Rotation paths and how fast each direction turns (deg/step)
Each turn is a multiple of 5 degrees from 10 to 175, or 0.
Each row of a path follows its step; steps can be skipped.
Rotation 1:
step 0: [ 12  -6   9  -8   4   7  -1   7   2  -9 -10   8  -3   8  -7   3  -3   5
  14 -12  -6   2  -1   1  -2   6   1 -12   1   2  -3 -17]
step 1: [  0   8  -3  -7   8   4 -16  10  -9  -4  -4   3  -4   5 -10  -7  11 -10
   0  -9  -2 -16  -3   1   3  -2  10   3  -3   9  -3   2]
step 2: [  7  -8   4   0   2  16  -7  -6 -14  -5 -16  -4  -5   2  -5   4  -3  -3
   6  -2 -12   2  -4   5 -10 -11   6   4   6 -10  -2 -10]
step 3: [  2   9   9  -8  -8   3 -16   8   3 -10  -1  -1 -15  -3 -13  -5  -3   1
  -8  -9 -10   2  -9   3  -2  -6  -1 -10  -7  10   1  -1]
step 4: [  5  -9  -2  -4  -4  -1 -14  -4   0  -2 -13  -4  -1  -7  -3   1   7   5
  20  -2  -3 -12   0   8 -11  -1   8  -4  -9  -1  -9  -3]
step 5: [  9  -5   5  -9   0  -2  -5   4  -8   2   8  10 -10  10 -18  10   1  -4
   0  -5 -19  -5   0  -1   1  -8   5  -7   1   0  -8   0]
step 6: [ 10  11  -8   6  -4  13  -9   6  -9  -1  -6 -12   2  -3  -2   4  -8  -6
  13 -11  -7  -7  -5   0 -10  -5   3   3  -7  10  -4   4]
step 7: [  9 -12   5  -5   3   6  -5   8 -12  -7   5  -7  -8   8  -4   2   9  10
   4  -7 -12   9  -1  11  -7  -1   1 -10  -4   5   8  -9]
step 8: [ 13   7   5  -7   4  -1 -18  -1  -5  -9  -9  -4  -6   3  -1  -3  -1   2
   3  -5  -4 -18   8 -14   2  -3  -4  -8  -2  12  -4   1]
step 9: [  4 -20  -2  11   1   4 -10   4  -9 -10  -4   3  -7   1  -3   0   2 -11
   8  -4 -14   0  -6   1  -5   8  15   0   4   3  -4  -4]
step 10: [ 14   8  11   2  -1  20  -6  12  -4   1  -2   2  -2  -6 -17  -4   4   2
   1  -5  -4  -7  -1  -1   5  -7  -1 -11   7   7  -4  -6]
Directions:
[ 1 -3  5 -1  1 -6  0 -6  3 -5 -3  1  1 -2  1 -2 -3  2 -1  0 -2 -2  2  4
  2  3 -2 -1 -5  5  1 -1] => 85
[ 2  3  2  4 -3  1  3  1  1 -5  2  0 -1 -3  2  0 -6 -5  0 -3 -4  4 -5  1
 -3  5 -2  0  2 -2 -3  1] => 110
[-4 -5  6 -2  1  0 -2  3 -3  5 -2 -2  3  1  2  1 -3  1 -4 -3  3  1  0  0
 -1  4 -2  0  1  0 -5  4] => 0
Rotation 2:
step 0: [  8  -5 -12  -7   5  -6  -1   4 -11  -7  -6   5  -2  -1   2   1  -1  -1
   6  -1   7   4  -6  -1  -4   1  -8  30   7  -2  -4 -12]
step 1: [  0 -13   7  -7  -5  -3   1  -1 -17  -1   9   4  -2  11   4  11  -1   4
   9   7 -19   2   2  -3   9   3   9   8 -11  -9  -5  -3]
step 2: [ -4 -10 -14  -8  -8   3   4   0   3 -15  10   4 -14   6  10  -6   4 -11
   1  -7  -6  15  -2  -9   2  -3  -6  -4   7   1  -7  -2]
step 3: [  0  -4 -10 -19   5   0  -1   8  -5   3  -8  10 -15   1   2  -2   0   7
   7   0   7  -4  13  -7  -3  16  -7  13  -7   2  -4   2]
step 4: [ -8  -6  -4  -1  -3  11   2   1  -2   2  15   4  -3  -1   4  16  -6  -4
   6   4  -5  -7  14  -3  -3  -2  16   2   0   1 -20  -9]
step 5: [  7  -2 -22   1   1  -8   7  -1   3 -10  -1   5   2   0   4  -3   7  -4
   5  -4  -6  11   0   2 -10  -3   1  20  10   1  -8 -13]
step 6: [  6 -12   3 -14   7  -4   0  -4 -13   4   0   7  -1   5  -4   9  -8   1
   6   1 -14   3  -3  -7   0  10   0  16 -19  -2   0  -8]
step 7: [ -7  -8  -4  -9  -7  11   2  -4 -11  -9  19   1  -5  12   9   8   4 -13
   1  -4  -4   6   3 -10   7 -12  -5  -1   5  -2  -6  -3]
step 8: [  3  -1 -15 -10  -7  -7   3   6   0  -8  -4   6 -22   7   7  -4  10   5
  -1   2   8   4   5  -2   2  11   0  18   2   1  -3   3]
step 9: [ -7 -15  -5  -7   3   7   0   8  -6   4   5   5 -11  -9   6   8 -17   3
   9   6  -6  -7   3  -3   2   9   9   1  -8  -4 -17  -6]
step 10: [ -4  -3 -16   0  -1  -2   3   2  -3  -9   4   6   6   2   4   0   6  -6
  15  -3 -11   7  15   1 -10 -11  -4   3  12   2 -12 -10]
Directions:
[ 1 -6  2  3  1  1 -1  3 -2  2 -3  1  2  1  3  0  0  3  0  1  6  4  2 -3
 -4  4  3  2 -5  0  4  2] => 135
[ 0 -2 -4  2  1 -4  0 -3  0  3  6 -2  0 -4  2  2 -1 -2  2 -2  6  6  1 -2
  0 -4 -3 -2  5 -1  0  2] => 140
[-2  4  5  1  4  3 -2 -1  0  1 -2 -5  2 -3 -1 -3  4 -2  1  4  1  3 -3  2
 -1  1  1 -2  1  3 -1  6] => 0
[-1  1  6  0  4  2 -2  3 -4 -2  1  1  0 -3 -1  1 -4  0  5  1  3 -2  4 -1
  1 -4 -7  1 -3  0  0 -3] => 120
Rotation 3:
step 0: [  4 -10  12   2  -9 -15   1  12  -7   0  -8  -8 -10   2 -10   7  11   9
 -10  -9 -14   8  -8   2   3  -4 -11  -4   6   1  -8   0]
step 1: [  2  -7  -9   4  16   0  14   9  -5   5 -20  -4  -3   5  -4   0  10  -6
   4  -9   2 -11   4   4  -9  -1  -4   6  18   2   3   4]
step 2: [ -3 -10   2  13  12  -1  -4  -3   2  -5   9   5 -12  -2   4   3  16   3
 -11   0  -2  -3  -6  -2  -6  14 -15   4   9   0  -5 -17]
step 3: [  0   5 -10  -1   4  -2  -8  12   8   9  -7  17  -4  -7  -3  -4   0   3
   2 -10  11   0   3  15 -11  17   4  11   0  -1   6  -6]
step 4: [ -5   5  -7  15  -6   3  -4   9  12  -1   2   1 -22   3   5 -13   2   7
 -13  -1 -10  13  -5   2  10  -1   7   4  -3  -8  -3  -2]
step 5: [  1   4   5  -9  -2   8  -1   9   6   4 -15   5 -11   2  -6  -8 -13   5
 -11  -1  11  -2   4  -3   0   3  -5  -3  13 -16   1  19]
step 6: [-12  -2  -6  12  -4  14   6 -10  -8 -16   2   7  -8   8 -10   5   1  10
 -10 -14  -1   2  -4 -17   0  -2   3   0   6  -4   3   2]
step 7: [  4   7   9   6  -8   1  -7 -11  -5   5  -6   3  -2  -7  -1  11   0  -5
  -7 -16  -2 -11   3   1 -14   7  -9   0  -4 -11  21   8]
step 8: [  2  10 -11  22   2   2  -9   1   0   4   8  -5   2  -2 -13  12   5   6
 -12  -5   2   5   5   6 -12 -20   2   5  -3   3  -2  -2]
step 9: [  0   6   7  -5   3  -6  -8  13  -1   3   1   3  -4  10   5  11  23  -5
  -9   7  10   1   0  10  -4  -8   1  -5  -2 -14  12  11]
step 10: [ -3 -22  -2   6  -3  11  -1   3   5   2  -3   5   3   1 -12  14  11  -4
  -6   5   5   3  -4   2   1  -3  16  13  10  -7 -13   6]
Directions:
[ 0  1 -1  0  2  5  3  2 -1  5  1  3 -5 -2  4 -5 -3  5  0 -1  1 -2 -2  0
  5  5 -1  1  0  2  0 -3] => 35
Rotation 4:
step 0: [  5  -3   1  -2  -6  -7  -8  -8  -6   1  -7   9  -8 -22  15   1   9 -10
   2   3  10   6  -2   4  -5 -10   2  -4 -10   1 -16  10]
step 1: [ 14   4   0  -8  -3   8  -7  -9  -7   6  -9   2 -13  -2   7  -6 -12   2
  10 -14   5  12  -9   0  -4  -7 -10  16   8  -3  -6  -6]
step 2: [ -1  14 -10  -7  -9  -4   7  -4   5  -7  -5  -1   1   4  -5 -13  -6 -10
  -3   4  15   5  -6  -3 -11 -16 -18  -7  -4  -3  -8  -5]
step 3: [ -1  10   2   6 -14  -4   5   8  12   8 -19  -3  -7   5  -9   1  15  -3
   5  -4   4  15  -1   9  -1  -4 -10  10  -3  -6  10   4]
step 4: [ -9   6 -12   3   4  10  12   8   7 -11  12   7  -2   8  -9   2  11   5
  14 -10  10   6  -8   5  -1   9  -6   7  -6 -10  -3 -10]
step 5: [-13   7   1  20   6   5  -2   1   9   0   6  -7   1   6  13   9  14 -11
  -4   3  15  -4  -5  -5  -9   0  -2   8 -12   8   7   1]
step 6: [ -3 -21   6  13   6  -5  -5   4   3   5  12   5  -9  -2   6   5  12  -6
  22  -2  -3   8   3   0  -6 -11  -2   5  -2   7 -11  -1]
step 7: [ -5   6  16  -3   6   6  -6  -3   0   8  16   5  12   0  15   3 -16  -6
   3 -12   6  13  -1  -3  -1  -1  -6   6  -2   4 -15  -1]
step 8: [-10   2  12  -6   7 -14  -1  -4 -11  15  -9  -7   5   8   8  -4  -3   5
  11   7  11  -2   0   4  -4 -17 -15  -7   1   3  -8   3]
step 9: [ -5  -7  16 -11  -5   6   6   4   3   0  -5  -5  -3  17  -1 -14   1   4
  -1   2   1  16   5   7  20  -9  -8   9   0  -3  -7  -1]
step 10: [-15  10   2 -12   3   6   6   4  -4  -5  -5  -7  -1  14 -10   6   1   9
  -1   9  10  16 -10  -7  -3   8   7  -8 -11  -8  -9   9]
Directions:
[-1  5  4  0  2  3  1 -1 -1  0 -3  4  3 -5  0 -2  3  3  4 -5 -4  1 -3  1
 -1  6  0 -3  0  0 -3  2] => 110
[ 0  5 -4  1 -1 -2 -2  0 -1 -2 -4  5 -2  6 -4  1  4  0 -2 -2 -3  0  0 -7
  3 -1 -1  2 -2 -1  0 -1] => 45
[-2  3 -1 -3  0 -2  5  3  2 -3 -4  1  1  5  5 -2 -1  2  1  1 -2  1  7  5
 -3  1  1  0 -2 -3  3 -1] => 60
[ 1 -2  2  1  5  3  0 -3  4 -7  0 -2 -1  0  0  9  6 -1 -1  0 -1  0  0  0
 -1  2 -1 -2 -1 -3  1 -1] => 55
Rotation 5:
step 0: [  4 -10   4  -2   1 -12  -1   2   9  -6  -6   6   7  10  17 -22  -3  -3
   5  19  -6   8  12   2   2  -2   3  -2  -1  -2   8  -9]
step 1: [  7  -3  -1   4   9  -4   6  -1  -3  10  -1 -20  14  13 -13  -4  16   3
   2  -1   7  -1  -4   3  -9 -17 -10   8   2   4  -8  -1]
step 2: [  3  -1  -1 -12  -1 -18  15  -8 -14   7  -7  -3   0   4   1   1 -10   1
  -1   1   8 -14  13  -6   3  15   2 -12  -9   0   6 -12]
step 3: [  9   7  -7   7   6 -26  -2  14  10  12   4   0  -2 -10   5   0  14  -7
   3  12  -6   8   1   5   2  -6   6   6  -2   7   3   0]
step 4: [ -3 -14 -10   1   4   4   3 -15  -4   9   2 -17  -2   3  -3  -5   2   0
 -17  -5   8  -7  -4   2  -9   5  21   8  -2  11   1   2]
step 5: [ 10  -2  -2  -9  15  -1   4   0  15   1   1   9  -7  12   9   1  -6 -11
  10  16   2  -6  12  -5  -7   6   5 -14   6   5   8   0]
step 6: [-11  -3  -7   5  -4  -6   5  10   8  -7   3 -25   3   6   3 -15  18  -3
   8  -3  -4  -2   4   6  -6 -14   1  -2  -7   5   1   1]
step 7: [  9 -10   0  -3   2  -7  17 -15  -8   3  -7  -1  12   9   3 -20 -12   4
 -10  10  10  -2  -5  -6   2   2  -5  -4  -1  -1   7   7]
step 8: [ 14  12   5  -1   5 -13   2  10   6  13  -6  -7   5   2 -13   2  -1   1
  19   7   4  -1  16   6   0  -9   7   3   3   3   1 -14]
step 9: [ -4 -13 -12  -4   3 -18  -5  -3  -7  10   2  -6   0  -3   5  -9  14   2
 -16 -14  -1  -6   7   0  -4   7  -4   3 -10  11   2  -9]
step 10: [ 11   1  -8   8  10 -13  13  -8   7   9  -5   3  -6   7   6  11  -2  -9
  -3  19   6   4 -14   0  -6   5  12  -5   1   1  -7  -2]
Directions:
[-3 -2 -4 -1 -1  1  1 -1 -3 -4 -2 -8  3 -1  2  1 -5 -1 -1 -4 -3  0  4  3
  2  4  2  3  0  0  1 -3] => 155
[ 1  2  1  0 -2 -3  1  2 -4  2 -4  4  8  1 -1 -2 -3  2  1 -3  1  0  1  5
 -5 -3 -4 -1 -2 -2  0 -4] => 55
[-2 -2  4  3 -2  2  2  0  0 -3 -4 -1 -3  3  1 -6 -3  0  4  1 -2 -2  2  2
 -2 -2 -4  0  4  5  0  5] => 55
